0: [23. -40. -25. -15. -11. 2. 21. -12. 12. 17. 0. -13. 4.]
1: [23. 26. 26. -19. -8. 9. -25. -26. 14. -20. 5. 18. -18.]
2: [14. -45. -25. -16. 0. -26. 20. 2. 13. 33. 12. -38. 3.]
3: [9. -34. -24. -4. -13. 17. 21. -17. 11. -4. -9. 6. 3.]
4: [-8. 31. 50. -9. 1. 21. 13. -19. 14. -13. 15. 3. -57.]
5: [-57. 2. 20. -15. -14. 1. -48. -30. 4. 7. 26. 9. -38.]
6: [-4. 30. -9. -1. -14. 25. 17. 42. 16. 24. -20. -38. -5.]
7: [7. 6. 47. -19. -13. 25. -13. -20. 15. 9. 3. 26. -17.]
8: [23. 22. -4. -11. 9. -36. -23. 46. -9. 19. 11. 31. 13.]
9: [10. 22. -5. -18. 8. -13. -21. 37. 1. 32. -2. 30. 16.]
10: [19. -33. 0. -4. -13. 30. 8. -29. -15. 35. 26. -4. 14.]
11: [-56. -42. 36. -15. -14. 23. -7. -22. -52. -18. 1. -38. 7.]
12: [-1. -46. -22. -13. 2. -31. 18. 6. 9. 34. 16. -42. 5.]
13: [9. 27. -5. -15. 15. -5. -40. 40. 6. 15. 11. 12. 13.]
14: [26. 29. 13. -18. -14. -7. 4. 42. 14. -47. 2. -9. 15.]
15: [15. -41. -23. -16. -1. -25. 19. 5. 13. 28. 12. -37. 4.]
16: [-16. 17. -28. -2. -11. -48. -3. 20. -8. -29. 18. 25. 16.]
17: [19. 25. -29. -11. -14. 19. -9. 25. -1. 36. 1. -44. -2.]
18: [-18. 23. -27. 21. -14. 8. -9. 36. -11. 28. 11. -45. -11.]
19: [11. -34. 29. 64. 11. -51. -16. 17. -57. 32. 27. 21. -15.]
20: [23. -45. -20. -11. -8. -15. 17. -7. 9. 30. 15. -22. 9.]
21: [23. 23. -29. 6. -6. -3. 20. -13. 12. -35. 23. 13. 13.]
22: [-23. 33. -23. 6. -5. -22. 17. -12. 2. 16. 23. 13. 3.]
23: [14. -19. 30. 1. -14. 5. 2. -4. 8. 7. -4. -24. 3.]
24: [10. 23. -6. -16. 7. -11. -19. 34. 2. 30. -2. 28. 16.]
25: [13. -38. -25. -15. -12. 24. 19. -1. -1. 18. -44. 12. 15.]
26: [3. 0. -23. 8. -15. -24. 17. -6. -43. -5. 14. -18. -8.]
27: [23. 20. -22. 9. -10. 14. 20. -8. -5. -5. -4. -39. 7.]
28: [-41. 34. -9. 19. 36. 27. -45. 9. 26. -22. -9. 15. 15.]
29: [17. -38. -21. -12. -9. 0. 19. -11. 11. 13. 2. -12. 6.]
30: [19. 10. -1. -17. 5. -32. -14. 33. -4. 20. 13. 29. 16.]
31: [21. -18. -28. -8. -5. 13. 8. 5. 5. 9. -54. 13. 10.]
32: [-2. 13. 46. 51. 28. 14. -11. -26. 13. -33. 16. 29. 10.]
33: [25. -30. -30. 16. -3. 2. 10. 18. -4. 31. -53. 2. 14.]
34: [-36. -37. 26. -15. -13. 28. 2. -24. -35. 7. 18. -21. 14.]
35: [-21. 32. -19. 34. -12. -3. -2. 34. -8. 29. -1. -45. -3.]
36: [21. -16. 16. 5. 35. -9. 20. -25. 5. -46. -4. 33. 6.]
37: [2. 19. 18. 20. -2. -29. 6. -30. 5. -33. 17. 6. 14.]
38: [21. 5. -23. -5. -15. 27. 19. 19. -11. 34. -30. -2. -2.]
39: [-43. 23. 17. 12. -9. 29. 12. -25. -43. -31. -26. -36. 5.]
40: [17. 12. 17. -11. -11. 8. 15. -10. 2. 34. -36. 9. -52.]
41: [-21. 12. 43. 1. -4. -33. 8. -9. -27. 33. -20. -19. -62.]
42: [25. 28. 0. -17. -13. -7. 10. 33. 11. -37. -12. 9. 12.]
43: [18. 9. -16. 12. -6. 25. 18. -25. -3. -46. 24. 3. 4.]
44: [-24. 35. -22. 1. -2. -31. 16. -10. 0. 14. 21. 10. 4.]
45: [-24. 23. 50. 36. 29. 20. -17. -28. 15. -41. 15. 30. 7.]
46: [-16. 16. -27. 0. -9. -46. -3. 17. -8. -29. 19. 27. 16.]
47: [21. 24. -5. -20. 31. -40. -53. 51. -11. 19. 20. -25. -15.]
48: [7. -48. -25. -17. -1. -38. 19. 7. 12. 35. 19. -41. 7.]
49: [9. -47. -21. -18. -1. -36. 21. 3. 11. 34. 23. -40. 9.]
50: [-18. 11. 52. -17. -13. 22. -26. -26. 13. 7. 16. 21. -23.]
51: [-58. -5. 14. -16. -14. -1. -47. -29. 2. 7. 25. 10. -41.]
52: [-38. -4. 45. -19. -15. 15. -32. -28. 9. 6. 17. 17. -33.]
53: [-9. 30. -10. -17. 5. 2. -22. 30. 8. 35. -17. 31. 14.]
54: [20. 30. -11. -9. -12. 14. 18. -24. -13. -30. -6. 12. 12.]
55: [18. 9. -4. -17. 4. -28. -16. 34. -4. 27. 11. 30. 15.]
56: [-14. 29. -11. -16. 6. 8. -20. 28. 10. 34. -21. 32. 13.]
57: [6. -36. -22. -3. -11. 14. 18. -16. 7. 1. -6. 1. 4.]
58: [18. -37. 16. 42. 12. -16. -6. -26. -45. 34. 25. -35. 12.]
59: [23. 30. -2. -16. -6. -2. -6. 9. 15. -48. -11. 4. 12.]
60: [24. 35. 20. -15. -13. 0. -5. 30. 15. -40. 11. -18. 15.]
61: [24. 26. -10. -16. -13. -1. 17. 34. 12. -29. -19. 21. 11.]
62: [24. 32. -2. -15. -7. -2. -5. 9. 16. -49. -12. 3. 13.]
63: [10. 32. -25. 13. -14. 5. -3. 30. 1. 36. -9. -43. 4.]
64: [-19. 32. -22. 38. -12. -3. -3. 37. -6. 31. -2. -48. -3.]
65: [27. 33. -28. -8. -15. 11. -3. 23. 7. 34. -18. -27. 9.]
66: [11. -9. -4. 16. -26. 31. 12. 0. 3. -2. -31. 20. 2.]
67: [23. 7. -20. -4. -14. 27. 21. 15. -9. 36. -28. 3. -3.]
68: [24. 0. -20. 5. -15. 29. 20. 6. 1. 26. -35. 12. -3.]
69: [25. 24. 17. -15. 1. -20. -23. -2. 13. -47. 2. -14. 17.]
70: [-20. 26. 50. -17. 0. -52. -44. 21. 13. -46. 27. -47. -9.]
71: [19. 34. -20. 5. -8. -32. 0. 41. -4. 31. -20. 31. -7.]
72: [-9. -22. 32. 38. 16. -31. -14. -20. -54. 25. 27. -42. 12.]
73: [9. 34. 52. -9. 1. 25. 15. -25. 16. -12. 9. 12. -52.]
74: [9. 23. -2. -17. 7. -11. -19. 34. 2. 30. -1. 29. 12.]
75: [23. 32. 39. -9. 2. 27. 15. -27. 15. -12. 2. 24. -38.]
76: [-20. 21. 44. 1. 1. -33. 7. -8. -21. 30. -19. -14. -60.]
77: [-52. 12. 14. -14. -11. 0. -47. -28. 8. 8. 24. 9. -38.]
78: [17. 34. -21. -11. -9. 16. -5. -11. -45. -8. -31. -43. -16.]
79: [11. -8. -18. 11. -13. 28. 18. -1. 5. 0. -41. 15. -2.]
80: [-12. -19. -25. -7. 13. 21. -3. -24. 15. -40. -47. 26. -13.]

[-55. 24. 23. -16. -13. -16. 18. -8. -48. -31. 9. -8. -3.] : 39
[-22. 32. -7. 5. -12. 18. 16. 50. 16. 28. -16. -49. -4.] : 6
[-43. 34. -11. 19. 39. 30. -48. 11. 27. -21. -10. 16. 15.] : 28
[-18. -27. -30. -7. 4. 26. -1. -23. 15. -40. -53. 26. -12.] : 80
[-12. -22. -29. -11. 9. 20. 1. -21. 15. -37. -51. 23. -14.] : 80
[-25. -37. 25. -16. -11. 27. 6. -25. -28. 18. 27. -14. 15.] : 34
[19. -32. -30. 25. -5. -6. 9. 24. -9. 30. -51. -2. 15.] : 33
[24. 25. 17. -14. 1. -18. -21. -3. 13. -45. 2. -12. 15.] : 69
[-19. -36. 36. -25. -8. 28. 1. -29. -34. 14. 23. -32. 17.] : 34
[18. 33. -14. -16. 21. -45. -50. 53. -13. 7. 23. -18. -6.] : 47
[26. 29. -6. -18. 28. -32. -53. 51. -6. 16. 23. -15. -9.] : 47
[22. 31. -29. -17. -13. 18. -4. 17. 9. 28. -22. -11. 9.] : 65
[15. -37. 30. 63. -3. -52. -3. 18. -44. 31. 21. 31. 2.] : 19
[21. 28. -4. -20. 33. -41. -57. 54. -12. 18. 20. -25. -16.] : 47
[-2. 33. 41. -13. -5. -48. -15. 30. 15. -29. 15. -31. 1.] : 70
[-10. -40. 7. 63. -10. -49. 1. -4. -29. 13. 9. 27. 5.] : 19
[-43. 27. 20. 9. -8. 28. 10. -27. -46. -31. -30. -41. 5.] : 39
[-33. 32. -6. 22. 30. 25. -40. 13. 14. -26. 3. 11. 4.] : 28
[-19. -34. -38. -12. 13. 33. -12. -14. 18. -48. -46. 37. -15.] : 80
[-31. 25. 27. 13. -9. 26. 7. -28. -49. -26. -34. -43. 4.] : 39
[22. 27. 26. -19. -8. 13. -26. -28. 14. -24. 1. 22. -19.] : 1
[-25. -33. 27. -16. -11. 23. 4. -21. -26. 16. 26. -15. 14.] : 34
[-16. -18. -26. -10. 10. 21. 1. -23. 12. -40. -50. 21. -14.] : 80
[-23. 32. -2. 46. 48. 28. -56. 29. 13. -43. 24. -23. -32.] : 28
[11. -38. 30. 64. -1. -52. -8. 18. -50. 28. 24. 25. -2.] : 19
[23. -19. 35. 7. 47. -16. 17. -21. 0. -35. 6. 32. 8.] : 36
[18. -31. -29. 27. -3. -1. 6. 23. -8. 30. -52. -2. 14.] : 33
[-19. 12. -26. 6. -14. 13. -2. 23. -19. 31. 20. -47. -6.] : 18
[20. 1. 4. -1. 36. -27. 19. -29. 4. -37. 14. 34. 12.] : 36
[25. 34. -26. 20. -9. -42. 4. 46. -11. 32. -16. 35. -5.] : 71
[24. 34. -25. 36. -8. -52. 5. 50. -19. 25. -8. 35. -5.] : 71
[25. 31. -30. 1. 35. -23. 6. -27. 13. -45. 17. 26. -20.] : 21
[-30. 24. 51. -16. 2. -53. -47. 25. 14. -48. 27. -48. -14.] : 70
[8. -33. 9. -10. -13. 29. 8. -28. -18. 33. 26. -4. 14.] : 10
[2. 18. 17. 20. -2. -28. 5. -27. 6. -31. 15. 5. 14.] : 37
[17. 8. -19. 12. -7. 24. 19. -26. -4. -46. 25. 1. 4.] : 43
[-47. -21. -4. 8. -11. 26. 18. -17. -22. 30. 1. -37. -23.] : 34
[-16. -25. -27. -7. 6. 22. 0. -23. 14. -40. -49. 26. -10.] : 80
[20. -15. 5. 5. 30. -3. 16. -24. 10. -43. -7. 35. 8.] : 36
[-58. -45. 43. -18. -13. 24. -5. -20. -49. -21. 3. -35. 13.] : 11
[-47. -15. -5. 8. -14. 27. 19. -17. -21. 30. 0. -37. -19.] : 34
[7. 8. -17. 13. -7. 25. 21. -26. -8. -47. 27. -3. 5.] : 43
[21. 27. -30. -2. -3. -19. 21. -8. 12. -34. 24. 10. 12.] : 21
[24. 26. 26. -20. -8. 10. -25. -27. 14. -20. 5. 19. -17.] : 1
[24. 11. 1. -9. 29. -32. 19. -29. 1. -41. 11. 36. 12.] : 36
[-18. -25. -28. -7. 4. 25. -2. -20. 14. -36. -50. 26. -10.] : 80
[-56. -42. 39. -16. -12. 24. -5. -20. -46. -22. 3. -31. 13.] : 11
[-13. -23. -28. -10. 11. 21. -2. -23. 15. -39. -50. 26. -14.] : 80
[-23. -38. 22. -14. -11. 27. 6. -22. -27. 19. 22. -13. 15.] : 34
[-19. 12. 52. -17. -12. 22. -27. -26. 13. 7. 16. 21. -23.] : 50
[-34. 30. -7. 22. 29. 27. -41. 13. 14. -26. 0. 11. 2.] : 28
[20. 30. -11. -9. -13. 17. 20. -29. -13. -33. -7. 11. 12.] : 54
[9. 1. 51. -20. -14. 26. -12. -24. 15. 6. 5. 25. -21.] : 7
[-16. -24. -28. -7. 4. 22. -2. -19. 13. -37. -50. 26. -10.] : 80
[21. -33. -2. -5. -13. 27. 7. -28. -16. 35. 26. -5. 16.] : 10
[5. -40. -25. -18. -11. 28. 19. -4. 3. 15. -46. 20. 16.] : 25
[-46. 16. 1. 10. -9. 30. 14. -28. -25. -45. 16. -26. 6.] : 39
[-16. 12. -25. 5. -14. 12. -1. 24. -17. 27. 18. -44. -5.] : 18
[15. -33. 27. 58. -2. -51. -5. 20. -42. 29. 21. 28. 1.] : 19
[23. 28. -4. -18. 28. -31. -53. 54. -6. 19. 21. -15. -9.] : 47
[-55. 19. 9. 13. -8. 28. 14. -27. -30. -42. 5. -30. 6.] : 39
[-5. 32. -12. 0. -14. 25. 18. 46. 15. 25. -21. -42. -4.] : 6
[17. 34. -25. -14. -11. 16. -4. -10. -48. -6. -35. -47. -18.] : 78
[-9. -21. 30. 39. 15. -31. -12. -18. -55. 30. 25. -40. 10.] : 72
[12. 34. -15. -13. 21. -44. -46. 50. -14. 10. 18. -21. -6.] : 47
[-36. -37. 29. -16. -13. 27. -1. -24. -34. 7. 19. -21. 12.] : 34
[-8. -40. 5. 58. -10. -47. 3. -4. -27. 14. 9. 24. 5.] : 19
[20. -20. -27. -4. -5. 10. 8. 4. 3. 9. -50. 14. 10.] : 31
[19. -1. 8. -5. 36. -27. 19. -29. 1. -36. 14. 31. 12.] : 36
[-15. -21. -29. -11. 11. 20. 0. -22. 16. -41. -51. 24. -16.] : 80
[-57. 27. 27. -16. -13. -19. 20. -7. -52. -31. 12. -10. -3.] : 39
[8. 27. -5. -15. 16. -4. -43. 41. 5. 18. 13. 12. 13.] : 13
[26. 29. -4. -19. 29. -34. -55. 56. -7. 18. 23. -18. -10.] : 47
